In the data rows, zero lies at 4.5, halfway between 4 and 5.
Here are some numbered points:
9 5 4 3 6 1 3 4 2 2 2 3 3 5 8 5 3 4 4 4 2 6 1 5 4 7 6 0
6 4 5 3 8 7 3 6 6 2 3 3 4 4 5 8 6 6 6 5 1 7 6 9 5 4 5 1
6 5 5 4 8 3 4 6 6 2 3 3 2 4 6 4 2 4 3 4 7 8 8 9 5 5 6 2
7 4 4 5 6 3 2 7 8 3 3 3 1 4 5 4 4 5 3 6 6 6 7 9 7 4 5 3
7 4 6 5 8 0 3 6 8 2 3 3 4 3 5 4 4 4 3 4 7 9 5 6 5 5 5 4
8 4 5 5 5 3 3 6 7 3 3 3 2 4 8 7 4 4 4 5 2 7 2 7 5 6 6 5
9 5 5 4 6 2 3 5 2 2 3 3 3 3 7 5 3 4 4 5 1 8 2 6 3 7 7 6
8 7 7 7 6 3 3 4 4 1 3 2 3 3 5 4 4 4 4 5 3 7 7 8 5 3 5 7
6 5 4 3 8 6 3 2 2 3 4 3 6 8 6 5 2 4 3 5 6 8 7 8 4 5 5 8
6 4 5 4 6 4 4 3 0 2 3 3 6 8 8 5 3 5 3 4 1 5 3 7 6 6 5 9
7 5 5 5 5 2 1 4 4 4 5 4 3 3 8 6 4 5 4 5 1 7 2 7 5 8 7 10
7 6 7 5 5 2 2 5 4 1 3 3 4 5 5 4 3 5 4 6 5 9 7 8 5 4 6 11
8 4 4 4 6 3 4 4 1 1 3 4 5 8 4 5 4 4 2 5 7 7 6 9 6 3 5 12
7 6 7 6 6 2 4 3 2 3 3 4 7 6 5 9 5 6 5 4 2 5 3 6 3 8 6 13
5 5 4 3 8 5 3 3 3 8 5 3 6 3 6 5 4 4 3 4 1 8 6 9 6 3 5 14
6 5 3 4 7 3 3 3 0 9 6 5 4 4 5 3 4 4 3 4 5 9 5 8 5 5 5 15
7 4 5 4 7 5 3 4 1 1 3 3 7 8 6 3 4 5 3 5 6 8 7 7 5 3 5 16
7 5 4 4 6 3 2 5 7 2 3 1 2 3 5 4 3 4 3 6 6 8 6 9 5 4 5 17
7 7 5 5 6 1 2 5 4 2 3 3 4 4 5 4 4 5 4 7 7 8 6 9 5 2 4 18
6 4 4 4 8 4 3 5 2 2 3 3 4 9 4 5 3 5 7 7 2 7 6 8 6 4 4 19
6 4 4 4 6 3 5 4 2 3 4 4 9 4 5 9 3 7 6 5 2 7 6 8 5 4 5 20
8 5 5 3 7 4 3 4 2 9 5 5 3 4 5 2 2 3 4 4 4 8 7 8 5 2 5 21
7 4 4 4 7 6 3 6 5 3 3 3 4 4 5 9 4 6 5 5 3 7 6 9 7 3 6 22
7 5 4 4 8 5 3 4 2 3 3 4 7 7 4 4 4 4 5 6 3 6 3 7 4 9 6 23
7 7 7 4 6 1 3 5 4 2 5 2 2 4 5 5 3 4 4 7 5 8 7 8 5 3 4 24
7 4 4 3 7 4 3 3 2 4 3 4 9 5 7 9 3 4 3 4 4 5 1 6 5 6 6 25
7 5 5 5 7 2 2 5 6 3 3 3 0 4 5 4 3 4 4 4 3 9 6 8 5 3 5 26
7 4 3 4 6 3 4 3 2 7 6 4 3 4 5 1 2 5 3 6 5 7 6 9 5 3 4 27
Which three points above are nearest to each new point? Their numbers follow each, nearest first.
6 4 4 3 7 4 2 5 7 3 4 3 3 4 8 8 3 5 4 4 1 6 4 8 9 3 5 22 5 1
9 6 6 4 4 1 3 6 6 3 3 2 3 3 6 8 5 6 4 4 2 4 4 7 3 5 7 5 10 6
7 4 3 4 5 3 4 3 0 1 3 3 6 7 6 3 4 5 5 4 3 7 7 9 5 3 5 16 12 19
6 5 6 4 6 3 3 6 6 2 3 3 4 5 4 5 4 5 4 4 7 5 6 9 8 3 6 3 2 17
6 3 6 4 7 3 3 3 2 3 2 3 7 6 6 3 3 5 4 4 4 8 6 9 6 4 6 16 8 11
6 5 5 5 7 3 2 6 6 3 2 2 1 5 4 5 4 3 4 5 8 5 7 9 7 2 5 3 17 2
6 5 4 4 6 3 4 4 2 1 3 4 9 8 5 3 3 4 4 6 6 7 6 8 5 4 5 16 12 8
7 5 8 6 5 0 2 4 2 7 6 7 8 4 5 4 3 4 4 5 4 5 2 7 6 4 5 15 10 25
7 6 8 7 4 2 2 6 8 4 3 3 2 4 6 3 3 4 4 4 1 5 2 6 5 6 6 5 10 26
6 5 4 4 9 5 3 6 4 3 3 3 3 4 6 9 5 5 4 4 1 5 5 8 8 4 5 22 1 5
6 3 4 3 6 4 3 4 2 1 3 3 7 8 5 4 4 4 4 3 4 7 8 9 6 2 5 16 12 8
8 5 4 3 6 6 3 6 2 2 2 3 9 7 4 4 3 4 3 5 6 8 6 8 5 4 5 16 12 8
8 7 6 6 5 3 3 7 9 3 3 4 3 3 7 5 4 4 4 4 2 6 4 7 5 7 6 5 10 26
7 3 4 3 7 6 2 4 3 4 6 4 7 4 6 4 3 4 3 3 2 9 5 8 6 3 5 14 8 16
7 5 3 4 8 6 2 5 2 4 5 4 6 3 3 4 3 5 4 3 2 9 6 9 5 4 6 14 22 15
8 4 5 4 6 3 3 4 2 2 3 3 7 8 6 4 4 4 4 6 6 7 9 7 5 4 5 16 12 8
8 5 3 1 5 3 6 4 3 6 6 4 6 5 5 2 2 4 4 5 7 8 7 9 5 3 5 27 21 15
7 4 4 3 9 5 3 3 1 6 5 5 6 4 6 5 2 4 3 4 3 7 6 8 4 3 4 14 21 15
9 5 5 4 4 1 2 6 8 2 4 2 2 4 6 5 4 5 4 4 1 5 3 6 4 6 6 5 10 6
9 6 5 4 5 2 2 6 7 3 3 3 4 4 9 5 4 4 4 4 1 7 3 5 4 7 5 5 10 6
7 5 5 4 7 5 3 5 2 3 3 3 5 7 4 4 3 5 6 6 3 7 8 9 6 4 5 19 16 11
8 6 6 6 5 1 2 4 3 8 6 4 2 4 8 6 3 5 4 4 2 5 5 5 5 7 6 10 5 6
7 4 3 4 7 2 3 4 3 2 3 4 6 8 5 5 2 4 3 4 5 9 6 8 6 3 5 12 16 8
7 4 4 4 8 4 2 4 6 3 3 2 2 5 8 6 3 4 4 4 0 6 4 7 7 5 4 5 26 10
7 4 5 3 7 6 2 4 4 8 7 5 2 4 6 4 3 4 4 5 5 9 6 8 5 2 5 21 27 15
7 4 4 4 7 3 2 6 6 4 3 3 3 4 5 5 3 4 4 6 7 7 7 9 8 4 5 3 17 2
7 4 4 4 5 5 3 5 5 3 3 3 3 4 5 9 4 5 5 4 1 7 6 9 6 4 6 22 1 5
7 4 4 4 6 2 2 5 1 2 2 3 6 6 5 5 2 4 4 4 4 7 6 9 6 3 5 12 16 11
6 4 5 3 9 6 3 4 2 7 5 6 4 5 6 5 5 4 5 4 3 9 5 9 4 3 4 14 21 15
7 5 5 4 8 5 2 3 4 2 3 3 6 6 7 5 4 5 4 4 1 6 4 9 8 4 4 9 22 19
7 4 4 4 9 7 3 4 2 1 2 3 7 7 8 7 4 5 4 5 3 5 4 7 7 3 5 9 16 25
